In the data rows, the value 128 means zero.
Here are some points:
130 124 98 255 255 142 135 127 129 131 76 134 101 137 128 225 167 83 252 230 127 136 141 130 158 252 177 141 239 175 7 254
177 129 142 221 225 131 164 126 127 130 149 133 139 119 129 237 135 151 232 174 128 133 108 127 136 214 211 170 235 160 184 228
134 127 147 81 75 140 135 132 132 125 168 128 146 146 130 100 171 163 85 127 134 135 158 127 133 86 150 132 91 115 204 84
177 128 150 181 182 140 163 130 129 130 170 131 150 128 129 209 155 166 194 164 128 136 130 129 139 177 213 168 202 146 224 190
147 128 116 231 238 118 143 124 126 130 101 132 114 101 129 220 88 111 232 156 124 122 83 126 123 226 156 146 227 166 86 232
99 125 103 123 127 113 109 125 128 121 83 128 107 108 127 98 74 95 119 94 126 118 89 127 116 124 64 101 108 127 37 122
153 132 147 119 128 99 141 124 126 128 149 130 138 77 124 150 26 153 136 53 124 105 47 124 88 123 111 136 145 129 200 132
112 134 133 58 57 104 114 122 128 126 117 123 125 95 128 67 31 129 59 29 129 110 73 129 88 68 50 106 63 104 146 58
90 121 106 112 109 133 99 134 127 128 86 123 111 141 134 78 149 92 98 141 127 136 159 127 135 109 88 97 88 122 28 97
193 131 166 158 157 145 173 132 130 129 204 129 167 139 129 206 174 193 177 160 129 142 142 129 140 154 237 184 193 136 255 174
145 128 122 202 208 112 143 124 125 131 109 133 119 91 128 199 66 119 206 126 125 117 71 127 115 199 138 141 203 157 107 207
190 128 162 165 173 108 170 125 127 130 179 131 155 83 128 217 50 182 189 86 124 117 51 122 97 167 180 171 204 145 255 188
104 127 125 59 53 123 116 133 123 130 138 125 131 136 130 59 127 132 55 96 130 126 150 133 125 64 90 107 59 101 138 53
165 129 142 200 195 166 157 135 131 129 162 130 146 175 129 208 254 152 201 242 132 155 204 133 177 188 247 168 204 150 180 198
147 127 119 220 226 116 143 123 126 129 103 132 116 98 127 211 80 114 221 146 124 121 78 126 121 216 149 142 218 162 92 222
119 130 138 45 44 113 115 126 129 122 132 118 136 103 126 55 64 141 52 46 127 112 89 129 99 59 67 113 58 103 154 47
184 129 140 254 252 159 171 133 130 130 158 134 143 156 129 255 227 152 255 248 131 149 171 130 169 238 255 184 255 169 182 255
164 128 127 248 249 148 157 130 129 130 129 133 129 143 128 243 190 129 249 227 129 141 149 129 158 236 226 166 246 168 124 248
175 130 157 120 128 104 160 126 126 128 174 127 152 83 130 170 34 179 144 53 120 116 48 124 90 124 142 154 156 129 255 140
148 126 122 224 226 138 146 128 127 129 116 131 122 131 126 213 157 119 221 195 130 137 133 129 146 213 187 153 218 159 103 223
129 131 140 55 60 104 126 125 124 128 144 126 135 93 133 80 48 143 68 32 125 114 78 128 92 68 74 124 75 103 191 65
118 125 127 122 103 183 122 141 132 126 149 133 140 218 129 103 255 132 104 252 138 163 255 140 195 107 205 136 103 121 116 103
136 126 138 112 111 136 131 131 131 128 148 125 143 138 133 124 146 144 116 129 131 133 143 128 125 112 143 133 120 121 175 114
255 137 236 197 186 203 247 146 135 131 255 134 241 207 128 255 255 255 241 255 136 185 247 135 196 181 255 255 255 147 255 232
101 123 111 114 110 119 109 128 126 125 91 133 111 117 129 92 101 100 102 109 125 125 118 127 118 111 73 99 100 123 53 110
88 131 116 26 16 116 91 123 128 127 119 121 124 138 125 11 110 108 15 63 130 117 131 140 118 32 36 83 7 91 92 21
30 119 62 130 128 122 69 122 121 132 16 125 69 140 131 47 118 24 99 138 133 111 147 124 126 124 11 63 70 132 0 101
94 135 146 0 0 69 97 126 123 120 134 121 135 47 127 14 0 143 5 0 122 76 2 112 51 4 0 78 8 87 184 0
125 129 118 161 163 132 127 130 127 129 116 130 121 133 132 151 139 120 158 153 127 128 131 131 136 158 139 129 155 141 96 161
98 125 98 174 170 152 109 130 130 127 81 127 105 164 129 132 213 82 157 215 131 140 189 132 167 166 139 119 144 142 4 158
104 127 119 111 109 139 111 124 131 125 115 125 120 144 126 95 156 111 106 139 129 128 158 125 141 115 113 117 104 123 85 108
200 129 142 255 255 191 185 139 133 132 172 136 151 198 129 255 255 160 255 255 136 172 240 135 211 255 255 208 255 185 191 255
114 127 117 136 138 117 119 126 125 128 99 128 115 117 128 124 96 107 132 117 123 121 108 125 122 136 94 112 126 130 77 136
199 131 153 252 248 176 184 137 132 131 188 134 159 178 128 255 255 176 255 255 133 162 206 133 186 235 255 200 255 167 237 255
40 122 60 150 124 194 64 144 137 128 41 123 81 254 133 49 255 27 94 255 137 173 255 139 229 139 137 78 71 129 0 97
131 126 100 255 255 139 134 128 128 131 77 134 101 133 130 226 163 86 253 227 129 135 139 130 156 252 175 141 239 174 11 254
96 131 122 64 63 115 101 132 134 125 105 132 114 139 131 50 120 105 58 96 124 125 143 131 127 72 63 93 49 105 76 64
92 127 123 30 27 134 101 127 118 127 126 119 125 146 133 24 134 127 22 94 126 130 153 122 130 38 73 86 30 93 107 30
164 129 147 143 150 106 152 125 123 127 154 131 143 90 129 174 55 159 161 83 123 118 64 125 100 143 140 149 168 137 211 158
90 134 133 35 30 134 100 133 124 127 132 121 133 144 133 31 139 123 29 97 127 125 162 132 124 41 69 100 26 88 106 35
226 130 154 255 255 196 204 139 133 133 196 138 163 199 129 255 255 181 255 255 135 176 240 135 215 255 255 230 255 194 244 255
145 128 121 222 228 116 143 123 126 131 104 131 115 98 128 213 81 112 224 147 124 119 79 126 120 216 150 144 218 161 93 225
74 130 125 0 0 52 57 108 129 134 72 150 88 30 126 0 0 74 0 0 119 94 0 130 14 0 0 57 0 86 56 0
232 130 146 255 255 199 210 139 133 134 181 140 156 198 129 255 255 169 255 255 136 178 239 135 225 255 255 239 255 212 213 255
32 141 114 0 0 91 79 135 108 131 111 144 88 96 120 0 0 99 0 0 128 84 90 135 73 0 0 17 0 62 88 0
195 130 147 255 255 181 180 137 133 131 179 135 154 186 128 255 255 166 255 255 134 165 220 134 195 244 255 198 255 171 211 255
139 128 136 119 125 105 137 127 130 127 142 130 135 96 129 137 55 143 127 77 126 116 73 125 102 126 112 137 134 124 175 128
144 126 123 203 210 110 144 124 125 129 107 129 117 94 128 201 69 118 208 128 126 118 70 123 112 202 139 141 204 157 105 208
255 137 220 131 128 153 215 136 130 131 255 132 217 148 127 244 204 255 174 148 129 154 148 130 139 128 255 228 210 129 255 168
85 136 124 0 0 122 88 111 135 117 142 135 134 142 132 5 121 140 1 66 130 135 145 136 126 13 57 93 0 90 125 1
62 123 100 0 0 71 82 119 112 112 60 104 122 53 146 0 0 70 0 0 101 78 39 140 61 0 0 37 0 76 16 0
20 129 45 142 126 163 54 130 126 128 6 123 64 216 124 26 255 10 85 255 141 149 255 129 204 117 65 56 59 125 0 87
55 121 109 0 0 120 81 123 126 131 88 113 97 142 125 0 121 101 0 67 102 127 146 144 130 0 0 54 0 75 47 0
141 128 133 153 153 141 134 128 129 129 141 130 134 142 128 157 168 136 155 163 131 136 152 129 143 149 167 143 154 139 147 153
127 127 124 130 127 123 124 130 126 128 124 129 128 125 129 125 124 123 127 126 128 130 127 126 126 129 120 125 126 129 117 129
122 125 137 55 56 108 118 122 121 125 139 124 138 103 138 73 60 144 60 46 118 107 89 122 99 58 70 117 68 106 167 57
128 134 135 68 70 98 125 121 124 128 138 126 128 92 125 85 43 138 78 37 129 117 70 127 89 80 65 115 78 105 164 73
120 125 124 123 128 104 121 118 125 121 108 128 120 83 130 122 25 118 124 63 127 111 58 125 94 126 74 114 123 131 109 127
147 127 114 248 252 138 145 127 127 132 103 134 115 128 129 229 156 110 243 210 127 135 132 129 149 236 189 151 238 168 74 244
130 128 97 255 255 140 135 127 129 131 75 134 102 135 128 225 167 84 253 230 129 135 140 129 156 251 177 141 239 175 7 253
118 128 135 76 84 76 119 116 119 124 119 128 120 57 125 95 0 125 87 0 122 100 9 120 72 88 34 105 89 113 148 86
210 130 147 255 255 188 192 138 133 133 180 137 155 191 128 255 255 168 255 255 134 170 228 134 206 255 255 214 255 188 211 255
145 128 120 211 217 113 142 122 126 128 106 132 118 94 128 204 72 116 214 134 123 120 74 124 117 206 143 142 210 156 100 213
162 129 146 140 147 103 149 121 126 127 151 130 138 85 128 170 44 158 156 74 123 114 58 122 98 144 135 147 164 135 209 155
124 128 120 162 164 125 127 130 130 125 110 130 117 122 127 150 119 116 159 142 129 126 117 124 128 157 128 128 154 140 91 158
139 133 156 40 51 105 130 128 123 125 162 132 144 91 127 81 30 169 60 20 122 114 60 123 80 57 80 118 71 101 228 54
178 129 152 180 184 132 165 128 129 129 171 130 150 122 129 211 136 167 193 152 126 133 116 128 129 175 205 169 203 146 230 192
197 131 178 115 128 83 175 121 122 129 199 130 164 45 127 192 0 205 152 2 121 103 0 120 61 127 143 168 174 128 255 151
141 130 125 169 170 133 137 129 129 130 127 130 126 127 127 167 137 129 168 154 128 132 126 129 134 164 156 140 170 144 124 170
Here are 12 more points, each followed by its number:
105 128 136 64 61 118 109 129 132 131 129 132 127 124 129 69 97 126 59 70 120 122 111 122 105 62 74 107 64 106 134 64 0
229 131 150 255 255 200 207 140 133 133 187 139 159 201 129 255 255 174 255 255 136 178 244 135 223 255 255 234 255 204 224 255 1
128 133 137 73 74 99 120 123 120 131 133 131 136 100 132 91 43 137 78 42 125 111 67 128 93 76 74 112 78 106 168 81 2
91 141 129 11 8 131 101 136 130 122 126 121 135 138 134 11 132 124 10 68 126 123 153 128 119 18 54 97 10 80 133 12 3
140 126 132 147 154 114 137 122 128 128 127 129 131 102 126 155 83 133 155 108 126 120 89 125 113 151 129 135 155 137 142 156 4
137 130 139 111 115 119 133 130 128 130 136 126 132 109 126 124 89 142 119 93 129 121 102 126 112 118 114 133 120 121 163 117 5
120 123 117 161 159 141 126 132 128 128 108 129 118 148 131 140 172 108 151 175 128 134 156 127 151 158 145 123 149 139 74 152 6
150 129 147 124 128 121 147 128 129 130 154 131 142 111 129 151 97 154 135 105 124 124 96 128 118 126 143 141 144 127 196 137 7
112 127 125 97 107 86 117 121 123 122 104 128 115 70 126 103 0 113 103 20 124 95 22 119 76 105 36 106 102 130 106 106 8
176 130 135 255 255 159 167 133 130 131 148 133 138 156 129 255 226 145 255 250 132 149 172 131 170 241 255 180 255 170 161 255 9
132 131 136 116 109 153 133 137 130 127 156 126 140 168 127 124 213 145 114 173 129 142 187 133 152 112 173 140 119 121 162 117 10
126 127 122 150 155 120 128 126 128 130 110 129 120 112 127 146 93 112 152 118 123 124 101 129 118 148 117 126 149 137 101 153 11
Which three of these numbered points are nearest to each point below, ignoring the direction in which the first points spread most? Their numbers follow each, nearest first.
132 129 132 110 113 111 129 124 128 125 136 129 128 104 126 122 80 135 114 84 128 117 91 133 109 113 106 128 118 123 159 114 > 5 2 7
117 128 135 74 78 107 117 132 129 126 132 124 133 108 130 87 75 129 80 67 120 112 97 126 103 83 78 116 80 106 144 79 > 5 0 7
112 131 135 70 69 117 119 130 121 124 131 128 127 131 131 75 109 133 68 89 128 118 120 129 119 79 89 106 75 115 141 72 > 0 9 5
135 127 119 195 197 125 135 127 128 131 108 133 118 121 127 181 124 111 190 161 128 128 116 125 133 188 149 136 186 154 87 192 > 11 4 9
133 128 138 118 115 131 129 128 129 129 139 127 132 129 128 126 136 139 118 125 130 130 130 132 129 120 136 133 123 120 153 122 > 0 9 5
138 132 127 168 169 132 137 128 129 128 125 129 125 132 128 167 147 127 169 162 129 131 138 129 138 164 158 142 167 140 126 170 > 9 11 0
159 130 144 136 142 103 147 121 125 128 150 132 142 80 126 167 33 153 151 65 123 115 49 125 93 136 125 145 158 134 206 152 > 2 7 4
151 129 136 175 170 169 146 138 135 131 156 127 142 187 130 177 255 144 172 241 133 156 223 133 179 165 231 157 174 140 160 172 > 10 3 1
101 126 95 199 190 154 112 134 130 130 75 131 101 168 128 146 221 76 174 230 133 143 194 131 171 185 151 116 160 151 0 179 > 6 9 11
52 127 95 0 0 94 70 129 110 121 100 122 91 82 134 0 21 91 0 0 125 73 93 118 80 0 0 3 0 33 70 0 > 9 11 6
134 128 125 166 169 124 130 126 130 129 116 129 120 119 128 160 116 120 165 138 128 125 110 126 125 162 136 135 165 141 104 166 > 11 4 9
176 128 136 244 248 134 166 128 128 131 141 133 135 122 127 254 143 144 252 192 127 134 114 127 141 234 221 173 253 168 165 250 > 4 11 8
97 135 124 46 47 103 116 123 126 126 125 133 128 96 127 57 47 128 50 38 126 111 78 133 90 50 48 105 50 107 137 49 > 5 2 7
242 130 151 255 255 200 217 140 133 134 190 140 160 198 128 255 255 178 255 255 135 179 237 134 225 255 255 246 255 215 233 255 > 1 3 0
97 133 136 16 7 119 95 136 123 126 123 132 130 136 124 12 130 124 12 73 138 121 160 130 117 22 57 96 10 94 123 17 > 3 10 1
181 132 152 185 187 136 167 129 129 130 173 131 150 126 128 216 148 167 200 161 128 136 124 126 134 180 214 172 209 148 232 199 > 7 2 5
151 127 134 160 166 111 144 124 126 128 136 131 133 99 127 177 75 139 170 105 126 121 80 123 108 159 141 144 173 140 164 167 > 4 2 8
138 131 135 120 117 137 132 131 132 126 148 128 139 142 128 130 157 147 122 138 128 134 145 129 135 119 152 136 126 122 174 120 > 0 1 10
92 123 126 12 17 124 96 128 123 127 132 124 137 138 132 17 135 121 13 77 130 129 159 123 126 30 62 98 18 84 119 25 > 3 10 1
130 130 134 97 99 127 130 131 128 130 143 126 138 130 128 108 123 141 100 110 126 129 127 127 123 103 122 128 107 120 161 102 > 0 5 9
133 123 136 125 117 165 129 136 133 126 151 125 141 181 127 127 244 145 122 201 133 151 214 137 168 123 184 141 120 121 153 121 > 10 3 1
148 131 147 128 121 158 139 136 134 130 166 129 144 172 127 140 225 156 128 183 132 148 193 129 157 121 194 150 133 126 190 127 > 10 3 1
34 128 95 0 3 56 62 116 115 115 45 132 88 47 131 0 0 62 0 0 103 83 3 132 40 25 0 37 0 90 0 0 > 11 4 9
180 130 151 186 189 136 165 128 128 130 173 133 150 127 128 218 150 169 201 162 128 137 125 128 136 180 216 172 209 147 230 198 > 7 2 5
106 129 129 63 65 108 120 124 124 127 125 117 137 108 129 73 57 136 66 52 125 111 91 121 97 71 64 106 71 110 140 71 > 5 2 7
245 129 152 255 255 203 219 139 134 134 193 141 162 200 129 255 255 179 255 255 136 181 243 135 228 255 255 249 255 216 238 255 > 1 3 0
120 129 130 84 90 114 124 128 132 126 129 123 134 110 130 98 72 130 92 71 122 120 92 125 104 92 87 116 93 115 146 91 > 5 2 7
180 130 153 184 186 136 165 128 128 131 172 131 151 123 127 215 145 169 197 159 128 135 120 128 136 178 212 171 206 149 231 197 > 7 2 5
127 128 134 134 127 151 129 130 130 127 138 132 136 159 127 131 201 134 129 175 133 140 182 133 154 128 167 134 129 124 135 132 > 10 3 0
99 127 105 124 128 99 108 121 129 125 78 126 106 93 129 102 39 86 116 78 120 109 72 123 99 125 50 97 108 129 36 118 > 11 8 4
158 129 139 174 178 119 151 124 126 127 141 131 135 103 128 191 87 146 184 120 126 124 85 125 117 170 158 152 187 145 173 184 > 4 2 5
89 140 132 4 0 132 99 134 136 122 129 120 121 144 132 7 125 125 1 61 130 116 154 129 126 12 57 101 8 94 134 0 > 3 10 1
121 126 125 116 116 132 120 127 131 126 120 123 126 131 127 112 132 120 116 127 126 124 132 128 128 117 119 123 116 125 116 118 > 9 0 6
114 127 111 142 153 75 118 115 122 129 81 125 101 52 126 133 0 95 145 29 121 96 0 118 69 151 33 103 142 138 60 148 > 8 11 4
115 127 118 127 126 115 116 123 124 126 107 127 119 117 129 113 92 109 121 108 125 119 104 126 114 127 95 117 120 128 88 126 > 11 9 4
130 130 137 109 110 130 133 128 130 126 143 127 137 133 130 120 144 143 113 125 132 129 141 126 133 113 137 131 115 123 157 118 > 0 9 5
76 122 118 0 8 60 86 118 125 123 94 115 107 55 130 0 0 107 2 0 124 90 1 113 48 30 0 64 0 82 86 2 > 4 11 5
95 129 126 32 15 133 98 130 128 126 131 121 136 150 135 22 141 123 19 84 128 118 154 139 110 29 60 100 20 90 122 19 > 3 10 1
166 130 149 162 156 163 156 135 132 128 178 130 155 175 127 183 247 167 167 213 135 153 202 133 168 152 238 168 176 137 219 166 > 10 3 1
137 128 124 171 172 134 134 126 131 130 123 132 125 129 126 165 144 125 170 159 129 131 133 131 136 163 155 138 167 143 115 170 > 9 11 6
127 127 124 132 134 125 128 129 128 129 123 129 127 120 124 132 116 127 131 122 130 125 117 125 124 135 123 127 133 131 124 137 > 9 11 5
98 128 97 181 175 154 112 131 133 130 80 130 104 166 130 135 213 82 160 217 131 141 192 133 163 172 140 116 147 144 0 163 > 6 9 11
182 130 153 187 188 137 167 128 129 130 171 132 151 127 128 219 152 170 200 165 129 135 127 127 137 181 217 173 210 149 232 200 > 7 2 5
118 129 123 143 130 177 121 141 137 129 140 125 130 210 126 119 255 120 123 245 136 157 255 134 192 132 196 134 122 128 104 125 > 10 3 6
128 130 132 102 99 115 122 128 130 128 133 128 126 119 126 111 93 144 104 92 125 121 105 128 107 101 107 122 108 116 150 101 > 5 0 7
31 142 100 6 20 51 34 103 118 119 25 136 84 32 133 0 0 45 0 0 130 70 0 121 44 27 0 21 0 82 0 7 > 11 4 9
234 129 149 255 255 199 211 139 133 133 185 140 157 198 129 255 255 172 255 255 135 178 240 135 224 255 255 239 255 211 220 255 > 1 3 0
235 130 149 255 255 199 212 139 133 134 186 140 158 199 129 255 255 174 255 255 136 178 239 134 224 255 255 240 255 211 224 255 > 1 3 0
137 125 136 99 101 105 137 127 128 123 140 126 134 98 130 118 50 140 106 62 125 115 77 122 99 104 101 128 112 121 175 107 > 2 7 5
118 131 130 78 82 112 112 125 118 124 129 126 134 110 126 89 64 131 84 64 126 118 82 128 103 87 76 111 83 112 134 82 > 5 2 4
126 130 128 116 129 77 124 116 122 130 107 129 119 53 130 126 0 121 126 17 119 94 5 119 70 130 48 109 127 126 117 126 > 8 4 11
242 130 152 255 255 200 217 139 133 134 192 140 161 197 129 255 255 179 255 255 135 179 237 134 225 255 255 245 255 214 237 255 > 1 3 0
239 130 144 255 255 201 216 139 133 135 177 141 153 197 129 255 255 166 255 255 136 180 237 135 229 255 255 247 255 224 202 255 > 1 3 0
160 127 145 137 144 104 149 123 124 130 153 130 139 85 127 168 37 155 154 69 125 112 55 122 95 142 127 148 161 133 208 152 > 2 7 4
98 129 131 10 5 140 102 141 127 130 126 122 126 138 122 11 129 127 15 74 133 137 139 132 121 29 53 91 5 96 130 0 > 3 10 1
159 131 147 136 145 104 149 122 128 128 150 131 138 84 127 168 40 155 154 69 124 115 54 124 95 140 130 148 161 136 209 152 > 2 7 4
135 127 137 130 128 134 137 130 132 126 146 128 137 134 128 141 147 143 131 135 128 129 140 130 133 131 152 140 135 129 162 131 > 0 5 9
102 129 123 71 83 66 112 120 124 125 96 127 113 58 130 76 0 115 81 0 122 87 0 119 57 88 3 90 79 109 104 75 > 8 4 11
83 125 135 5 0 123 105 128 122 127 141 121 122 135 127 3 128 123 0 61 120 129 142 133 96 17 46 89 0 84 134 17 > 3 10 1
117 128 131 73 74 112 126 126 129 126 134 127 133 111 129 85 81 138 78 71 130 125 99 129 102 83 84 115 80 108 152 76 > 5 0 7
123 122 133 103 92 157 125 142 134 128 150 126 137 188 129 104 254 138 94 190 138 153 221 136 168 102 171 134 99 112 149 94 > 10 3 1
232 129 145 255 255 202 211 139 133 134 179 140 155 201 129 255 255 168 255 255 136 179 244 135 228 255 255 239 255 214 207 255 > 1 3 0
27 114 99 0 0 51 73 127 120 110 35 138 72 28 127 0 0 74 0 0 98 84 0 118 26 0 0 40 0 83 0 0 > 11 4 9
137 132 140 94 104 94 135 121 126 121 135 130 132 81 126 116 15 147 109 34 124 106 46 123 81 107 84 124 115 117 181 110 > 2 4 7
118 127 120 117 115 123 121 123 128 125 119 128 125 125 135 112 109 121 116 111 130 124 118 127 124 115 108 121 113 124 109 112 > 9 0 11
146 128 134 145 153 91 139 123 122 128 122 129 128 66 131 161 0 132 158 49 122 103 21 121 83 150 91 131 159 137 154 156 > 8 4 2
123 128 119 145 144 132 130 128 130 132 116 130 123 137 126 134 147 117 143 151 131 129 138 132 136 147 136 128 139 134 100 142 > 9 6 11
100 126 98 182 176 152 111 132 131 131 80 129 102 162 129 135 212 80 160 218 135 142 195 131 168 170 140 117 147 144 1 164 > 6 9 11
176 129 162 137 127 172 160 138 133 130 204 131 167 184 125 171 255 187 144 210 135 158 216 131 172 130 250 173 158 129 255 141 > 10 3 1
100 125 97 190 184 153 111 131 129 130 81 128 100 168 127 138 218 78 167 224 132 141 193 128 168 178 145 119 153 144 0 168 > 6 9 11
95 135 125 13 7 125 85 142 119 131 130 136 135 133 124 11 122 123 7 57 134 118 149 131 115 14 55 86 4 92 135 9 > 3 10 1
101 125 97 175 169 151 112 134 131 128 82 130 104 166 129 128 208 83 154 212 133 142 191 130 165 168 138 115 143 140 3 155 > 6 9 11
131 131 130 130 128 128 124 130 127 127 128 127 130 126 128 128 126 129 127 127 126 128 122 125 128 123 127 128 127 128 126 130 > 9 0 5
93 128 128 34 29 129 105 126 123 125 126 123 126 146 130 32 136 118 34 95 122 126 160 127 131 50 71 100 29 90 118 26 > 3 10 1
97 129 109 121 127 98 104 117 128 128 79 124 109 86 128 101 35 94 121 73 125 112 69 132 102 126 48 98 109 129 44 117 > 11 8 4
24 101 85 2 9 54 54 115 122 133 2 138 67 49 139 0 0 25 0 0 127 59 0 109 51 39 0 27 0 79 0 0 > 11 6 9
49 134 88 13 23 48 60 113 125 131 34 109 65 22 115 0 0 40 0 0 112 86 0 112 40 24 0 35 0 101 0 18 > 11 4 8
178 129 150 182 183 132 166 128 128 130 169 132 152 124 128 213 140 168 196 154 127 133 117 129 133 177 209 171 205 146 229 194 > 7 2 5
149 126 131 196 196 136 147 129 129 131 130 130 129 130 128 196 155 130 196 178 128 134 136 130 142 187 182 150 195 150 133 197 > 9 11 4
228 130 150 255 255 193 207 138 133 134 185 138 158 191 128 255 255 173 255 255 135 173 227 134 214 255 255 232 255 203 225 255 > 1 0 3
223 129 144 255 255 197 204 139 133 133 176 139 153 198 129 255 255 165 255 255 136 176 239 135 222 255 255 230 255 207 200 255 > 1 3 0
232 129 143 255 255 198 210 138 133 134 174 140 152 195 129 255 255 164 255 255 136 177 235 134 225 255 255 239 255 217 198 255 > 1 3 0
143 130 142 127 128 125 138 126 128 131 148 124 136 122 130 141 117 143 134 117 131 128 114 124 122 126 141 138 138 131 173 132 > 5 7 0
101 123 100 173 166 152 112 133 129 131 84 125 105 164 127 130 210 86 151 211 131 139 190 132 164 164 136 114 141 142 6 154 > 6 9 11
158 130 150 135 145 102 150 123 126 129 149 127 141 83 130 166 36 153 153 67 122 113 52 126 92 138 126 147 160 134 207 154 > 2 7 4
162 129 148 141 148 106 153 120 124 127 154 128 142 89 130 171 47 156 157 78 120 118 61 124 98 143 135 146 164 134 208 157 > 2 7 4
146 127 124 193 203 108 144 123 124 130 107 130 119 90 128 194 54 120 199 115 122 116 63 123 109 191 131 142 197 152 114 200 > 8 4 11
130 131 128 130 124 149 125 131 131 129 141 129 133 162 130 126 204 131 125 177 133 140 180 129 156 126 162 133 127 126 130 128 > 10 3 0
155 128 136 164 166 118 146 125 126 128 140 132 132 105 129 176 90 143 171 118 125 123 90 127 117 160 150 142 174 141 167 171 > 4 2 5
94 125 116 65 76 64 100 120 118 127 80 125 105 51 128 63 0 103 69 0 114 90 4 120 55 79 0 89 69 112 77 78 > 8 4 11
94 135 124 6 4 139 104 134 135 128 132 121 132 139 123 12 123 116 12 73 127 119 138 131 104 25 46 89 14 84 125 14 > 3 10 1
162 127 148 142 150 105 151 122 128 129 152 127 142 89 128 173 50 161 159 79 125 117 59 125 99 146 137 148 166 136 209 159 > 2 7 4
29 137 85 36 49 85 69 123 126 129 16 126 67 67 109 0 0 31 29 1 128 81 46 120 80 58 0 40 5 114 0 24 > 11 6 9
31 116 119 0 0 106 74 118 119 109 118 118 122 96 135 0 49 87 0 0 132 73 98 114 97 0 0 53 0 50 54 0 > 9 6 0
137 128 137 114 114 121 132 131 129 131 140 126 133 119 129 126 101 137 121 100 125 123 105 128 115 115 122 134 124 121 166 118 > 5 7 2
134 126 134 114 113 124 131 131 132 122 143 123 138 132 131 124 129 141 116 119 122 130 131 133 124 110 131 135 118 125 163 115 > 0 5 9
99 125 98 172 169 150 115 133 127 131 81 128 106 166 128 126 208 85 152 211 134 140 192 131 167 164 134 117 140 139 5 152 > 6 9 11
75 130 102 101 107 95 92 118 125 123 65 129 99 96 128 67 28 72 92 62 120 101 77 123 95 112 13 84 77 122 0 88 > 11 6 8
131 131 133 97 99 126 128 127 131 131 136 127 137 126 132 108 114 131 105 103 125 128 126 125 119 102 115 123 101 120 151 103 > 0 5 9
181 129 153 188 189 139 168 130 129 129 174 133 150 129 127 219 153 169 201 164 129 137 124 126 136 181 218 172 210 148 232 200 > 7 2 5
124 129 139 81 82 112 123 122 124 123 140 125 128 111 128 96 74 137 84 67 126 123 95 125 99 91 92 125 90 113 161 89 > 5 7 2
93 121 115 69 64 105 97 127 125 132 110 124 111 113 123 57 89 113 56 74 125 119 114 128 109 70 54 95 55 114 80 57 > 9 6 0
218 129 142 255 255 197 200 139 133 134 175 138 152 199 128 255 255 162 255 255 136 175 241 135 221 255 255 225 255 203 195 255 > 1 3 0
101 134 122 0 9 127 93 134 129 128 135 127 129 137 126 12 133 135 2 70 143 134 148 140 123 21 57 89 7 79 127 5 > 3 10 1
220 130 144 255 255 191 200 138 132 133 176 138 153 190 129 255 255 165 255 255 135 172 226 134 213 255 255 225 255 202 204 255 > 1 0 3
179 130 152 184 186 133 164 128 129 130 172 130 151 125 128 213 142 169 198 157 129 135 120 128 134 178 210 170 206 146 231 195 > 7 2 5
180 131 152 185 187 136 164 130 127 130 172 132 151 126 129 216 148 169 199 161 127 137 122 127 134 181 215 171 208 147 231 197 > 7 2 5
212 129 145 255 255 189 194 138 133 133 177 137 153 192 129 255 255 165 255 255 134 170 230 134 209 255 255 217 255 192 205 255 > 1 0 3
130 126 128 129 130 127 128 128 124 131 131 129 126 131 128 130 129 127 131 128 129 125 132 127 128 129 129 130 127 128 130 127 > 9 0 5
120 131 126 85 87 129 118 130 130 130 128 134 126 132 130 85 120 131 86 102 122 126 129 131 121 91 97 113 85 114 126 91 > 0 9 5
100 124 118 68 87 51 101 118 124 127 79 121 108 37 128 66 0 104 74 0 114 78 0 116 48 87 0 83 70 116 73 76 > 8 4 11
146 127 143 128 129 139 140 130 132 127 156 130 145 137 129 144 156 150 134 142 128 136 142 129 137 128 165 144 140 129 184 136 > 0 5 7
172 129 160 128 127 137 159 130 129 129 190 129 162 137 128 169 156 182 144 136 127 137 135 131 129 127 199 164 157 127 255 142 > 7 2 5
99 132 128 52 43 145 110 132 124 135 128 122 129 156 131 43 178 124 40 123 130 140 172 129 146 51 97 110 46 97 116 44 > 10 3 1
211 129 142 255 255 193 194 138 133 133 172 137 151 196 129 255 255 161 255 255 136 174 238 134 215 255 255 217 255 196 192 255 > 1 3 0
115 127 116 127 127 125 122 128 126 125 112 127 122 121 125 114 112 114 126 120 132 122 120 132 123 130 104 115 120 125 91 119 > 9 11 6
111 136 121 42 44 104 98 118 121 127 128 119 125 106 123 53 53 130 45 37 123 112 84 126 97 53 61 102 49 101 144 45 > 5 0 7
111 128 123 94 87 151 116 135 136 129 133 129 130 160 124 85 195 124 86 154 133 140 182 135 150 91 128 118 83 113 112 88 > 10 3 1
119 131 116 138 137 129 123 131 130 127 110 124 119 129 129 127 129 114 133 135 128 124 131 127 130 135 120 121 129 129 90 139 > 9 6 11
142 126 137 112 126 65 131 110 122 128 120 130 125 30 129 139 0 138 132 0 114 86 0 117 47 124 40 114 136 124 166 135 > 8 4 2
161 131 148 142 149 106 149 124 126 125 151 131 142 91 131 174 51 155 158 80 124 115 64 124 99 147 140 149 167 136 208 157 > 2 7 4
